Named turns come first, each shown by rows before and after it. Which turns, in which order, take the first row of each pair that follows to the second? Write the first one first, as in the answered first pair.
Buga (before -> after):
[  5  -5   0  -2  11  -4  32 -21   0] -> [ -2 -14  21  19  17   3   8 -16   2]
[ -9  14   6 -14   2 -13  46 -28   6] -> [ -5   5  32  17  22  -4  30 -30   5]
[  7   2   5   8 -20  20 -34  23  -3] -> [  9  13 -21 -20 -29   8 -11  21  -4]
Mekem (before -> after):
[26  2 -3 10 16  0  6 -4 -6] -> [ -8  -2 -10 -16 -23  -2   0  11   5]
[ 15  -3 -13   4  -1  -5  -8  19   2] -> [ -6 -13  -1   9  -7  -3 -10  18   9]
[ 31   0  19  20  16   6  -9 -12  -8] -> [ 15   4  -9 -25 -33   2 -13  10  -1]
[ 12   9 -10   5  16   1   6  -6   1] -> [-13   4 -10 -10 -10  -1   1   2  10]
panol (before -> after):
[ -3  13  -5 -12  -1  11  -6  16  11] -> [-13  11  -3 -14   4   4   8   9  14]
[-10 -26  30  19  -4  12 -33   5  15] -> [-30 -28  30  13   8  -2   6 -16  18]
[  0  18   3   6  13   6   8   0 -21] -> [ -1  16   3   7   0  10 -12  11 -19]
[ -8   3  -8 -21 -16  -7  15   2   8] -> [ 13  10 -10 -15   1  -7  23  -4   1]
mefi (before -> after):
[ 15  -5  -8  -2  -4  19 -28  -6  -7] -> [ 14   1 -23 -19  -6  11 -12 -11  -8]
[ 28  -1  -2   3   7   5  -6  -2 -14] -> [ 29   0  -5  -1   7   3  -2  -3 -14]
[-44 -33  37   5  -9  -7  -7   0  25] -> [-32 -24  21 -12 -34  -4 -28  19  25]
[-11 -10   2  17  15  -6  16 -17 -17] -> [ -7 -13  11  29   5   5 -14  -3 -15]
Pairs:
Each pair is two turns apart.
[ 33  11  -6  15  12   1 -11   2 -11] -> [-24   0  -9 -15 -10 -14  21  -7   5] | Mekem, panol
[-7 -5 29 15 12 -4  2  8 -9] -> [ 23  10   9   3   9  -3  -2  18 -19] | Mekem, Buga
[ 17   4  13   5  21   8   1  -2 -13] -> [-13  -9  25   5   7   9  -3  -1  -2] | Mekem, Mekem
[  4  15   0 -19   1  -6  15  -5  -2] -> [21 16  9 -1  7  2 -5  1 -6] | panol, Buga
[-31 -11  28  21  -4  -1  -9   1   2] -> [  7   2  15  26  28  -6  15 -13 -13] | Buga, Mekem
[ 21  -8  -3   0   6  -4  11 -12   3] -> [ 18  -5  -9  -7 -15  -1  -5   3   6] | Buga, Mekem
[  8 -10  27  39   5  16 -42  17   0] -> [ 25  20 -40 -36 -16 -11  18  13  -8] | mefi, mefi
[  4  -2 -15  21  15  -9  19  10   4] -> [-17  -9  -8  23   9  -9  17   8   7] | Mekem, Mekem
[-25  -2  14   3   5 -18  -3 -16   8] -> [ 18  14  -3  -3  -4 -11 -30   3   0] | Mekem, panol
[  0   5 -16 -20 -21  -5  -2  10  -5] -> [-29 -10   7  -2 -15  -5   0  -2   5] | Mekem, Buga
[  6 -16  17  16   5   9 -11  -9  -3] -> [-16 -16   5  -6  -3  -2  15 -16   2] | Buga, panol
[  5   9   6   4  11  -3  31 -32  -5] -> [  7  -2  30  27   6  13  -8 -17  -2] | Buga, panol
[-30   8 -14 -24 -10   8  18  -7   2] -> [-13  -1  22  23  15  24 -16  -5  -2] | Mekem, mefi
[-12 -12   3  -9 -27   5 -16  15   7] -> [ 22  -1   3   6  -5  12 -26  14  -3] | Mekem, mefi
[ 19  18 -38 -20 -10  -3  22   1   4] -> [ 12  13 -25 -10  11  -6  41 -18   4] | panol, mefi
[ -4 -13  32  27  19   7   0  -5   2] -> [  0   1  -7 -20 -31   3 -16  27   4] | mefi, Buga
[-61 -23  26  25 -15   3   6   0  -7] -> [  6   6 -19   9  28 -11  57 -20 -33] | Buga, panol
[-4  2  7  4 -1  1 -5  5  3] -> [ 7  5  0  1  6  0  7  2 -2] | panol, Mekem
[-16  -6   1  -4   4 -10  17  -9   4] -> [ 14   2   0   6   3   4 -21  12  -3] | panol, panol
[ 27  16 -43 -40  -8 -19  15  -1  -6] -> [  6   8 -38 -44 -33 -16  -3  14   4] | panol, panol
[ -8  16  -3 -20  10  -6  34 -14 -11] -> [  4  17   1 -15 -21  12 -29  21  -8] | panol, panol
[ 45  37 -28 -27 -13  -1  -7  12 -12] -> [ 17  15  17  21  46  -4  29 -35 -12] | mefi, mefi
[-14 -15 -13 -11 -29 -17  -9  -2  11] -> [ -2 -12 -14  -3   4 -23  24 -23   3] | mefi, Buga
[-27  -8  38  23  -7  10 -24 -11   3] -> [  2  22 -22 -36 -37  -5  -1   1  -5] | mefi, Buga
[  5   4  -4   3  25  -5  16 -12  -3] -> [-10  -5  17  19  13   4 -12  -1   4] | Buga, panol
[ 34  25 -32 -29  27  -5  -5   2 -15] -> [  4  -1  24  25  48   9 -31  -6  -8] | mefi, Buga
[ 17  -8 -17  -3  21   2  15  12  13] -> [  9 -10 -18 -10   2   4  -2  26  17] | Buga, Mekem
[-22  -8  14  11 -23   2 -42  11  13] -> [ 12  11 -17 -10 -28  -2 -38  21   3] | Mekem, Mekem
[20 -4 -4 -3 -6 13 -6 10 -7] -> [ 12  -4  -9 -12 -13  11  -2  11  -3] | mefi, panol
[-35 -12  11   3 -35   2 -26  23   2] -> [-36 -12  13  10  14 -12  37 -22  -8] | panol, Buga
[-23 -26  -1   7 -23   7  -1   8  30] -> [ -5 -22   1  19  15   2  31 -16  21] | Buga, Mekem
[ 7 -3 19 29 16  4 -6 -6 -2] -> [ -6   7 -15 -17 -27  -6  -2  13   5] | Mekem, panol
[ -3 -17  25  29   0  14 -29   5   0] -> [ 11 -13  25  34  20  11 -13  -7  -6] | Buga, Mekem
[-39  -9  11 -20 -39  12  10 -11  18] -> [-14  -3   9  -6  10   4  47 -40   6] | Buga, Mekem
[-11   2 -10 -31 -16   6 -17  25   4] -> [-28 -11  15  -4  30   1  20 -10   1] | mefi, Mekem
[ 23  10  -1   4  10  -9 -20   2  -6] -> [  3   7  -5 -10 -14 -13 -27  11   0] | mefi, panol
[ 35   7 -12  24  22  -4   3  -3 -24] -> [ 13  10 -35 -15 -26 -10  -8  18 -15] | panol, mefi
[ 20   0  -1   3   2   2 -21  13  -7] -> [-23 -13   8  -3 -11  -3 -11   6   4] | mefi, Mekem
[-17   9 -26 -38  15 -13  33 -11 -15] -> [ 23  13 -12  -6  48  -1  18 -13 -25] | panol, mefi
[31 -8 -3 27 34  1 11 -8 -7] -> [-36 -27  10   8 -20  -1  -8  10  18] | panol, panol
[ -4   3 -15 -13  -4  -2  12  -8 -11] -> [  7   5 -15  -8 -13   4 -11   6 -12] | panol, panol
[  1  -2 -14 -27 -10 -15  -2  14 -11] -> [-14 -16  14   4  22 -12  10  -7 -10] | mefi, mefi
[  5   1  -8  -7 -14  12  -9  12  -2] -> [-17  -8   7   3   0   7  12  -4   2] | mefi, Mekem
[-14 -23  22   7 -14  -6  14   7  18] -> [ 10 -20  28  25   2   3   0   8  10] | panol, mefi
[-13  -4  -5 -23 -11  13  -2  24  11] -> [ 19   6 -12 -13  21   9  19   9  -2] | panol, panol
[-16 -33  -3   9 -16   8  -7  12 -11] -> [  3 -22 -21  -5 -20   8  -4  19 -15] | Mekem, Mekem
[-23 -12   6  -1 -14  -2   3  -5   6] -> [-18 -13   9   5  -2  -3  11 -11   4] | Buga, mefi
[-21 -20   0  -6 -48  12 -47  15  16] -> [ 15   8 -51 -44 -20 -12  25 -14  -3] | Buga, panol
[ 31  25  -2   7  26   0   9  12 -20] -> [-19  14  -6 -23 -27  -3  -2  30  -1] | mefi, Mekem
[ 22   5   2   5  -3   3 -17  11  -4] -> [ 14  -1  16  16   3   6 -18   3  -1] | Mekem, Mekem
[ 27  16 -22 -31  -9  -3   4  10  -3] -> [-10  -7  18   2  29  -8  31 -26   2] | Mekem, panol
[-21  -6   3  -3  14  -6  29 -22   2] -> [ -5  -5  13  18  29   2  15 -21  -1] | Mekem, mefi
[13  0  5  5 12 -4 11 -9 -6] -> [-11  -9  15   5   2  -5   7 -10   3] | Mekem, Mekem
[-19   0  10   4  19  -5  26 -24   3] -> [  6   3  18  23  30   5   3 -19  -3] | Buga, panol
[ 17  -3 -14 -13  -7 -12   6  15  -5] -> [ 27  -5  -7  -1   1  -5  -2  17 -10] | mefi, panol
[ 36  15 -14 -25  15   4  28 -14 -15] -> [-24 -15  32   0 -24  20 -30  10   8] | panol, Mekem
[ -7 -11  30  30  23   9  -5 -11  -6] -> [ -4   5 -11 -16 -33   7 -25  24  -3] | mefi, Buga
[  5   6  -9 -12   4  -1  18  -7   4] -> [22  9  0  6  7  9 -7  1 -1] | panol, Buga
[-29   5 -11  -7   0   4  15   9  -1] -> [-13   3   9  22  18  13  -5   9  -6] | Mekem, mefi
[ -7   6 -18 -25  -5   6   1   6   0] -> [ 6 -1  7  9 25 14 -6 -3 -6] | Buga, Buga
[-19   2   7   5   2  -4 -11  14   7] -> [ 10  11  -3   5  14  -1 -10  12  -3] | Mekem, mefi
[ -6  -8   4  16   9  25  -3 -13   0] -> [ 10   5 -17  -5   5  19  13 -14  -6] | Mekem, mefi
[ -7 -10   4  -5 -10  -2  -4  -9   1] -> [  4  -4  -6 -11 -12  -2  -4  -7  -2] | Mekem, Mekem
[-11 -12   8  13   1   1  -4  -5   3] -> [ 13   3 -18  -5  -1  -2   2   0  -5] | panol, Mekem
[  8 -13  19  18  36  -3  14 -30   3] -> [-39 -23  21  -2  -6  -5   5 -18  21] | Mekem, Mekem
[  1  -7  20  24  32   0   9 -18   2] -> [ 26  12 -18 -12 -15   6 -23  22  -1] | panol, Mekem
[ -7  -5   3  -3 -13  -6  -4  -4  -2] -> [11  1  0  4  0 -5 -2 -8 -9] | panol, panol
[ 35  10   5   8   4  10 -23  18  -8] -> [-34  -8  11 -16 -13 -10  20  -1  11] | Mekem, panol
[  8  -1 -28 -31 -19 -11   9  10   3] -> [ 42   4 -18   1  19  -1   5   0  -9] | mefi, panol
[-22 -25 -10  -1   0   4 -19  -9   6] -> [  0 -20 -15   4   4   9 -32  -2   0] | Mekem, panol
[10 -6 -1 19  6 -1 -8 -4 -5] -> [ 10  -2  -8   6 -11   0 -17   5  -3] | mefi, Buga
[ -4   0 -11   3  23  -1  19 -25  -6] -> [ 26  11 -20   5  11   8 -13  -3 -12] | panol, mefi
[ -1  14  13   9  -2  -2 -16   8  -2] -> [ -6  19   0 -12  -8 -12   5   2  -1] | Buga, mefi
[-12  -1 -12   9   5  -3  18  -9  16] -> [ -8   5 -20  -2 -13   2   2   7  17] | panol, Mekem
[ -7  25  -3 -16 -13   3 -17  14 -14] -> [ 15  29  -2   0  10   4 -13   7 -21] | Mekem, Mekem
[ -2   7 -32 -19 -36   8  -2  27 -14] -> [-38 -16  13  23  11   5  32 -12 -10] | panol, Mekem
[-14   4 -13 -27  -7 -30  19  -8   5] -> [ 15   4   3   9  31 -21  15 -18  -7] | panol, mefi
[-15  -3  -1  -4  10 -12  28 -24  -5] -> [-11 -10  20  24   2   6 -23  -3  -4] | Buga, mefi
[-15 -12  22  13   9  -3  -4 -30  -7] -> [  4   2  -4 -16 -29   2 -29   0  -6] | mefi, mefi
[  0 -16  39  35  26   4  -7  -6 -12] -> [ 31  11 -19 -19  15 -17  34  -7 -22] | Mekem, mefi
[ -4  11  -1 -20 -18  -2  11   5  12] -> [28 19  0 -4 -2  7 -2  8  4] | Buga, panol
[ 11   6  -7  -8 -19   7 -30  24   3] -> [-33 -15  23   8  -9   4 -14   5  14] | Buga, Mekem
[ 11   1   5  22  25   1   2 -10  -6] -> [-20  -9  11  10 -10   6 -24   9   6] | mefi, panol
[-11  11 -39 -48 -11 -21  57 -14  -1] -> [ 59  11   4  34  17  23 -42  17 -15] | Buga, panol
[-18   7 -17 -19 -24 -11  18   0   7] -> [-12  -6  25  31  -1   5 -16   0   5] | Mekem, mefi
[  5 -20  24  22  25  18 -10  -7   9] -> [ 42   3 -15 -10   7  15 -12  11   1] | panol, Mekem
[-18  -8  15  21   8 -10   2  -2   5] -> [-27  -8   8  11   0 -13   7  -2  10] | mefi, panol
[ 1 -3 36 29 29 -2  1 -8  6] -> [  1  10  -1 -17 -31  -1 -27  31  12] | mefi, Buga
[ 27  11  -1  18  -1  14 -29  15  -2] -> [-35  -8  13   7 -22   7 -14   8  17] | mefi, Mekem
[ 20  15 -10  -7  15  -4  18  -7  -4] -> [ -3  -1  15  11  26   0  15 -16   1] | Mekem, Mekem
[25  0  3 17  0  2 -7 24 -9] -> [  1  -9  12  18 -13   3 -12  27  -1] | Buga, Mekem
[ 27   3  -5  -6  -8  -2 -24  19  -3] -> [  4 -12  23  21  24  -5  -4  -8  -1] | panol, Mekem
[  6   7 -16 -26  12 -17  39  -5 -10] -> [-28 -19  36  20  17   0  -3  -2   1] | mefi, Buga
[ 22   6  -5   6  -3  10 -21   6  11] -> [-20  -9   7   2 -14   3 -10  -3  22] | mefi, Mekem
[-37  -4  -4 -10 -19  -6  13  -3  12] -> [ 22   6   7  29  13  12 -21   5  -4] | Mekem, panol
[  8  -5   2  29  19 -12   3 -12 -18] -> [ -4   0 -22  -1   2 -24  25 -12 -13] | Mekem, mefi
[ 16   8 -10 -18  -5   8 -12  16  -6] -> [-19  -4  -1 -24 -14   1   3  11   4] | Mekem, Buga
[ 15  -2  11  31  35  15  17 -40  -2] -> [-40 -10   0 -13 -46  14 -15  -2  22] | Buga, Buga
[  7  -4 -24 -41 -13 -18  -6   8   8] -> [-15 -24  17   2  30 -18   8 -23  10] | mefi, mefi
[  1 -11  18  24  21   0   3   1  -4] -> [-16 -16  23  22   5   2  -5   9   2] | panol, panol
[-20 -24  30  19  -6  13 -41  16   3] -> [ 20  11 -38 -43 -14  -7   6  15 -12] | mefi, Buga
[-11   1  -5 -17 -22   4  -9  16   5] -> [  4   5  -5  -8  17  -3  25 -11  -4] | mefi, Buga
[-30 -13   3  -4 -15   2  -9  14  20] -> [  7   6 -25 -22 -15  -1  -6  22   9] | Mekem, Mekem
[ 41  23 -37 -19   9  -8  12 -21 -20] -> [  2 -10  31  44  26  11 -27 -24  -7] | mefi, Buga
[-24  -2   4 -14 -25 -10  -3  -3  13] -> [32 14 -5  4 13 -4  0 -8 -8] | panol, panol
[ 23  11 -11  -2  -8   5 -19  18  -3] -> [-28  -9  11   2   1  -5  14  -9  10] | Mekem, panol
[ 18   6 -15  -3  23 -12  20 -16 -17] -> [  6   8 -29 -27 -20 -10   2   8  -8] | mefi, Mekem
[  0  10  -5 -19 -12  -5   4   7   2] -> [ -8  -1  20   5  -7   1 -13   9   6] | Mekem, mefi
[  2   9 -16 -18 -11   2  -6   9  -3] -> [  5   9 -18 -18   3  -2  11  -1  -6] | panol, panol
[ 35   4 -13 -13 -13 -11  -8  12 -14] -> [ 19  -8   8   8  23 -14  22 -17 -12] | mefi, mefi
[ -4   0 -12 -20 -15  -6   4   5   4] -> [-18 -11   7  -3   0  -7  14  -9   6] | panol, Mekem
[ 13   0  10  24  -2   6 -25   7  -1] -> [ 18  12 -19  -6 -18   0 -14  15  -3] | Mekem, Buga
[-21 -19  23  14 -15  12 -29   5  16] -> [-13   1 -23 -36 -28  -8  14   2  12] | mefi, mefi
[ -6   5  -3 -12  -7  -8   8   2   5] -> [12 10 -7 -4 -1 -1 -4  9  0] | panol, panol
[ -9  10  -8  -4  11  -4  35 -16   6] -> [ -2   3  19  29   7  14 -18   3   8] | Buga, mefi
[-29  -8  25  18  -5   5 -20   5   8] -> [-41  -9  20   7  -3  -4   7  -6  10] | panol, Buga
[ 22   7  -6   1   6 -12   4  -6  -7] -> [ 21   3  -2   4  -4  -7 -16   4  -3] | Buga, mefi
[  0  -9  21  28  30   5  10 -19  -3] -> [ 15  12 -28 -26 -24   0  -6  15  -3] | Mekem, panol
[ 22  12  15  15  13  12 -13  -7 -10] -> [-17  10  -4 -25 -22  -3  11  -4   1] | Mekem, panol
[ 6  1 -4 -9 -3  3 11  3 -8] -> [ 4 -3 10  5  2  7 -2  2 -5] | Buga, Buga
[ -7 -12  -4  -7 -10   4   1  10   9] -> [ -7 -14   5   5  -2   8  -6   8  10] | Mekem, Buga
[ 22  12 -25  -7  10   3  27 -19  -8] -> [ 15  -3  12  34  15  21 -14 -10  -3] | mefi, mefi
[-42 -16  35  31   3  12 -34   4  13] -> [ 55  30 -24   3  31   5  -8   3 -18] | Mekem, mefi
[ -3   0 -26 -40 -16 -12   2  25 -20] -> [-27 -23  22   5  -8   3 -30  26 -12] | Mekem, mefi
[-16 -25   9   3   0  13   4 -20   6] -> [ 18 -13  -4   1  16  11  13 -21  -4] | Buga, Mekem
[-10  14 -21 -13 -24  -2  -4   5   9] -> [ -7   3  11  28  17   4  -4 -14   4] | Mekem, panol
[ 14  12 -12  -7  -8  12 -13  17   6] -> [26 14 -7  3  8 12 -8  9  2] | Buga, Buga
[-12 -16 -11  -5  11 -10  28 -27  -4] -> [ 17 -17   5  24   7  10 -30  -3  -8] | panol, Buga
[  4  -5  21  23  10  13 -11   3  -2] -> [-15  -9  16   6 -17  11 -16  11   6] | Mekem, Mekem
[-17   2   9   0 -47  10 -22  10   7] -> [  1  15 -18 -21 -17  -8  41 -19  -4] | mefi, panol
[-26 -19  30   2 -18   0  -3  -2  10] -> [ -4 -18  39  18   1   6 -12  -6   2] | panol, mefi
[ 7 -1 15 10 25  3 -3 -1 -7] -> [-24  -9  18   0  10  -5   5  -2   2] | Buga, panol
[ 33  -1   4   8  16  -9  -3 -14   8] -> [ 26   3 -14 -19   0 -17  12 -11  10] | Mekem, Buga
[-3 -6 20 12 -5 24 -9  7 -2] -> [17  6  2 -1 -9 23 -9 15 -6] | Mekem, Buga
[ 32  17 -12  -9   1   3   1   3  -8] -> [ 21   8   9  12  23   2  12 -14  -6] | mefi, mefi
[-16  -7  12  -8  -9   7 -13   2   5] -> [  5   4  -6 -21 -11   7 -11   7   0] | Mekem, Mekem
[ 33   5  -6  -6 -22  14 -27  20   1] -> [-34 -18  23  -1 -17   3   7  -6  17] | mefi, Mekem
